In the rows, 128 means zero.
One turn moves every row onto another: examples first, then more rows asked:
k_614: [177 129 155 118 134 115 122 115 161 124 185 120 135 130 145 130 110]
k_913: [113 133 150 116 137 122 108 149 126 104 134 155 176 119 150 154 127]
k_82: [170 117 155 126 135 107 120  98 153 113 190 131 136 134 135 140 111]
k_442: [119  83 147 132 151 150 119 107 147 131 135 130 111  94 155 132 128]
k_218: [147 119 151 110 151 121 112 112 164  97 183 107 154 121 143 147 106]
k_443: [128 109 165 141 128 112 145 133 106 131 121 128 137 136 153 146 124]
k_895: [126  97 124 140  87 137 122 112 140 119 151 130 139 162 144 123 139]
k_235: [114 137 159 135 120 104  99 117 141 111 174 107 161  92 121 118 149]
k_52: [138 140 162 138 140 100 109 101 147 125 168 101 141 120 128  96 141]
k_479: [144  98 119 136  98 137 120 123 143 114 158 163 147 147 124 115 146]
k_817: [134 100 123 126 112 129 124 124 140 112 156 146 133 175 134 127 142]
k_803: [136 107 124 106 123 139 116 123 146 139 151 168 120 110 137 148 166]
k_306: [155 133 135 113 126 118 143 117 159 145 147  96 162  93 129 111 128]
k_120: [128  90 149 117 126 147 114 112 150 140 158 149 115 111 135 155 165]
k_843: [133 136 146 146 134  93 113  92 132 118 154 100 140 111 123 106 145]
k_752: [128 106 148 119 135 141 107 138 146 122 158 170 130  95 128 143 168]
k_281: [105 101 128 132 123 136  99 113 154 108 142 150 163 125 158 131  94]
k_289: [116 105 104 130 129 146 103 115 153  98 126 134 160 120 154 120 114]
k_155: [ 99 107 121 124 110 149 105 102 145 115 145 136 165 131 166 119 117]
k_86: [165 123 133 112 101 119 143 126 145 141 172 126 156  83 127 133 130]
k_964: [103 136 154 120 128 109  99 129 122 128 134 167 160 108 150 152 139]
k_55: [162 141 136 119 101 113 128 130 154 146 160 111 150  85 136 124 131]
k_382: [110 127 166 110 125 122 123 130 116 135 137 149 166 123 154 162 138]
k_395: [145 107 152 148 133 103 143 130 113 118 124 152 144 146 129 134 127]
k_945: [121  77 132 135 144 143 132 127 151 126 123 133 124  92 137 129 114]
k_863: [135  90 137 145 161 131 121 112 141 118 113 137 116  98 133 130 135]
k_294: [159 124 118 107 131 121 147 118 148 133 143  97 153  87 139 129 124]
k_408: [118 101 157 147 137 107 141 141 115 121 121 127 132 139 128 130 137]
k_655: [158 123 157 114 144 119 117 113 178 119 172 107 158 120 136 145 102]
k_387: [129 142 166 140 120 102  92 112 162 119 167 101 152 104 124 123 139]

k_442 moves to k_155
k_294 moves to k_218
Where do these go?
k_945 moves to k_281
k_387 moves to k_55
k_395 moves to k_863

One turn moves every row onto another: examples first, then more rows asked:
k_441: [149  66 181 146 152 140 125 126 170 119  82 130 131 115 129 105 149 109
 155 152 188 114 113 116 134 145 126 133 122 119 112 152 111 135 131 142
 146 130 115 151 141 100 121  95 142 106  93 122 155 140 147 141 122 124
 141 155 132]
k_891: [107 104 172 115 115 106 121 138 127 109 147 131  83 139 148 115 151 112
 153 170 184 124 118  92 125 127 127 153 107 132 152 130 168 125 121 116
 129 150  93  94 124 140 138 146 163 110 132 159 121 147  90 144 161 127
 125 115 121]
k_516: [123  73 158 129 109 148 125 136 186 122 124 136  84 124 153 138 113 120
 157 130 188 103 137  94 124 165 126 145 165 150 144 108 159 131 155 113
 138 150 138 118 140 108 128 111 121  90 101 116 105 133 102 164 166 116
 162 134 153]
k_49: [108 112 163 149 140 112  93 132 136 102 146 115 141  90 108  98 134 111
 139 176 168 133 135 136 143 105 108 172 141 158 153 149 111 111 143 157
 112 136  99 110 120 117 126 109 114 129 119 131 121 144 122 146 158 137
 142 137 131]
k_999: [115  78 148 146 114 144 117 131 176 131 118 122  80 116 154 127 114 117
 162 133 199  93 137  93 134 175 127 140 152 157 145 102 155 125 151 107
 142 145 129 124 133  97 123 108 111 106 104 119  99 131 106 164 166 108
 151 137 157]
k_262: [136  84 130 130 156 117 135 141 176  73 149  99 130 124 134 130 151 133
 137 139 174  89 148 115  98 152 122 159 167 130 168 104 144 124 137 138
 106 144 107 128  83  95 132  98 113 142 137 135 101 148 121 167 148 154
 152 157 151]
k_823: [ 97 116 171 110 119 117 130 134 129 107 138 125  89 122 153  98 147 107
 160 163 184 131 118  99 125 130 131 160 113 140 144 130 166 126 131 110
 123 152 100 100 128 138 127 144 165 121 147 155 112 156  88 144 166 129
 126 116 128]
k_678: [134  71 119 144 143 140 106 155 135 133 100 111 112 121 141 124 147 106
 147 142 177 118  73  49  98 106 117 120 162 126 144 111 131  95 126 149
 151 148 102 113 120 114 119 112  94 111 131 130 113 142 138 153 151 105
 160 114 141]
k_514: [130  78 105 130 136 117 137 151 157 121 108 133  85 139 142 114 162 111
 150 149 173 102 153 123  99 136 148 142 103  97 127 141 146 102 125 130
 125 140 100 128  88  93 119 125 182 107 114 137 137 165 104 139 116 125
 150 162 112]
k_600: [121  81 116 111 138 139 132 144 156 128 117  95 121 142 148 118 147 139
 129 128 163 104 109 151 105  90 111 137 125 122 108 105 137 111  90 130
  97 163 124 140  93 117 152 119  92  99 127 128 124 149 121 145 142 121
 148 115 144]
k_607: [133  82 113 125 124 117 143 145 170 117 120 129  98 141 140 121 176 120
 143 155 165 103 153 114 107 135 154 135 124  83 138 138 154 103 114 135
 124 134 101 128  85  91 129 117 177 113 120 144 140 160 103 134 111 139
 148 159 120]
k_547: [135  80 127 141 146 137 106 166 140 140 100 118 109 128 135 126 148 106
 146 135 175 122  82  56  93 108 132 119 163 128 140 107 122  99 131 143
 157 148  96 116 121 100 128 114 100 107 125 129 128 144 134 155 154 105
 160 117 144]
k_129: [117 107 157 134 141 110  96 128 144  95 143 111 139  96 109  99 139 109
 146 178 186 134 133 123 150 107 103 155 134 146 163 154 101 126 140 153
 117 125 101 115 107 126 136 110 113 134 113 139 119 141 129 137 159 139
 131 145 121]
k_841: [119  84 118 107 138 147 134 139 148 133 130  99 115 143 140 116 138 143
 131 131 159 110 109 137 109  85 102 134 118 123 124 108 142 102  89 128
  95 167 121 144  96 110 150 117  87  87 138 123 124 149 122 147 146 120
 144 115 144]
k_421: [116 105 124 114 139 127  98 160 144 121 120 106 112 122 125 126 140 133
 149 151 162 110 111 111 112 116  79 167 130 122 121 133 135 107  91 157
 134 175 146 145  84 139  91 109 116  96 145 120 107 120 128 140 123 122
 121 111 138]
k_324: [145  81 130 128 142 113 138 144 179  65 136  93 124 122 132 132 142 122
 127 138 164  94 148 130  94 154 120 158 157 134 156 105 148 120 152 141
 101 149 115 133  95  86 118 101 117 136 153 132 102 143 117 151 139 156
 156 154 161]
k_878: [141  83 116 139 128 114 136 159 158 119 119 129  99 145 144 123 179 110
 152 140 175 108 149 125  99 125 144 144 110  90 129 139 148  99 123 136
 112 130 103 129 102  95 128 118 183 110 125 139 137 163  88 127 113 125
 155 159 114]
k_974: [121  75 152 125 108 137 124 125 179 131 125 123  89 120 151 144 125 117
 158 140 194 100 128  87 130 169 121 138 153 155 153 104 157 129 136  90
 140 140 138 119 129 101 132 111 121  99 101 119 109 133 100 175 179 130
 150 120 150]
k_702: [106  80  87 136 130 143 148 151 135 125 119 117  94 137 135 133 119 124
 161 144 168  94 102 102 131  97 102 144  87 104 152 113 154 122 117 150
 119 159 106 135 129 104 151  86 106 101 141 154 137 109 116 153 133 119
 153 135 136]
k_198: [147  71 178 149 134 140 122 128 180 129 103 133 135 109 128 122 158 103
 153 144 187 124 117 117 130 139 129 133 123 118 108 162 114 129 127 145
 141 126 116 139 145  97 125  91 143  97  96 116 155 123 131 141 125 125
 148 139 128]
k_536: [128  86 136 130 161 115 134 140 180  78 140  98 115 125 148 124 153 126
 128 134 170  82 145 124 100 160 125 164 157 140 150 102 151 127 147 142
 103 162 100 141  85  90 126 100 111 137 151 133 100 149 126 162 136 149
 147 159 159]
k_561: [122  80 156 128 110 143 134 127 184 125 123 127  87 115 155 132 115 122
 151 127 195 101 131  86 124 169 130 145 158 153 141 103 157 129 148  99
 132 148 132 130 134  96 128 104 133 101 105 111 103 133  99 168 176 115
 146 136 155]
k_75: [151  58 172 155 129 140 119 121 175 124  99 134 132 115 128 124 147 113
 150 151 196 113 119 106 150 138 126 130 127 115 123 153 115 134 115 137
 142 132 123 140 142 100 128  91 146 102  81 125 157 132 136 146 121 128
 139 149 133]
k_38: [108 116 158 142 138 115  95 128 138  95 145 116 143  95 115  95 129 110
 142 176 189 135 136 124 143 102 100 168 130 156 155 149 110 127 156 146
 116 130 100 110 113 109 128 121 121 139 119 132 115 151 132 141 161 134
 136 143 125]
k_898: [112  95 119  84 171 142 114 162 148 116 133 114  87 145 166 132 133 116
 164 157 187 109 105  85 137 107 112 125 121 114 152 117 141 118 147 145
 148 154 113  99 138 109 125  91 103 105 151 129 147 141 116 120 144 109
 152 121 165]
k_995: [106 106 176 111 129 111 126 127 120 113 132 127  82 131 161 103 144  99
 149 162 189 117 118 100 126 133 126 162 106 141 141 132 172 125 124 106
 119 149  89  99 140 130 136 149 147 125 146 157 123 144 101 140 157 122
 136 113 123]
k_308: [103  93  84 126 128 141 151 154 131 120 121 111  91 139 132 122 116 128
 168 144 168  99 111 118 131  93 108 148  94 106 146 118 156 122 111 146
 119 155 104 126 134 115 152  93 110 111 133 155 139 104 113 148 133 128
 161 140 130]
k_132: [ 90 116 169 120 115 110 131 140 127 118 127 125  96 135 159 103 149  99
 158 159 172 126 114 102 124 130 126 162 122 136 148 130 173 123 140 108
 118 144  97  93 137 141 138 142 155 115 148 161 121 146  91 140 158 124
 136 110 126]
k_746: [115  90 115  93 171 142 109 154 139 118 127 118  90 144 166 137 135 111
 163 171 185 107  92  79 139 103  99 127 114 115 159 117 140 114 149 151
 146 153 116 103 134 108 124  96 101 100 146 125 152 151 117 118 142 109
 155 124 160]
k_221: [122  99 137 119 127 135 100 143 137 131  98 128 100 112 128 142 174 131
 146 167 149  97  84  86 123 109  89 134 158 137 129 120 147  98 115 184
 142 163 126 176 115 118 129 115 119 120 122 134 124 132 126 147 129 129
 173 140 136]
k_454: [141  82 174 156 134 139 129 130 181 126 102 135 131 111 139 120 149 106
 147 144 192 118 116 115 141 136 129 131 110 120 114 155 112 128 132 133
 136 130 116 149 141  90 127  89 156  99  90 120 153 131 146 141 123 131
 134 154 128]
k_897: [120 111 141 118 125 121  97 144 130 130  94 132 103 115 129 146 173 118
 145 165 143 102  90  84 129 106  92 141 156 144 123 125 136 111 125 179
 152 159 119 173 128 115 129 115 120 121 120 141 128 124 129 147 136 139
 169 140 134]
k_459: [133  88 115 142 131 120 140 149 164 113 119 130  99 133 148 118 176 114
 155 152 172 105 147 119 107 126 156 137 115  92 124 142 151 100 123 139
 125 132 104 131  99  91 116 118 182 119 116 147 135 167  96 126 109 136
 142 167 115]
k_354: [116 107 121 122 126 118  82 163 154 113 122 105 112 118 137 136 143 130
 144 146 164 107 129 112 113 112  77 167 141 130 114 126 124 119 100 150
 140 174 148 138  88 134  89 110 114 105 146 123 111 122 124 142 120 123
 127 110 143]
k_286: [141  83 127 132 151 123 139 137 181  72 135  97 132 112 143 129 144 122
 131 135 175  88 146 116  95 152 123 158 162 133 151  98 154 123 151 136
 108 147 106 128  87  82 126 107 115 145 133 131 103 148 113 155 142 148
 147 163 149]
k_326: [109 113 155 135 139 113  95 124 129 105 145 111 126  89 113  92 127 105
 140 169 185 130 148 124 140 105 108 172 142 154 156 157 101 115 139 150
 116 131  93 126 110 121 122 117 112 139 127 137 109 144 129 141 154 128
 141 151 116]

k_974 moves to k_891
k_326 moves to k_441
Where do these go?
k_49 moves to k_198
k_702 moves to k_841
k_286 moves to k_38
k_547 moves to k_898

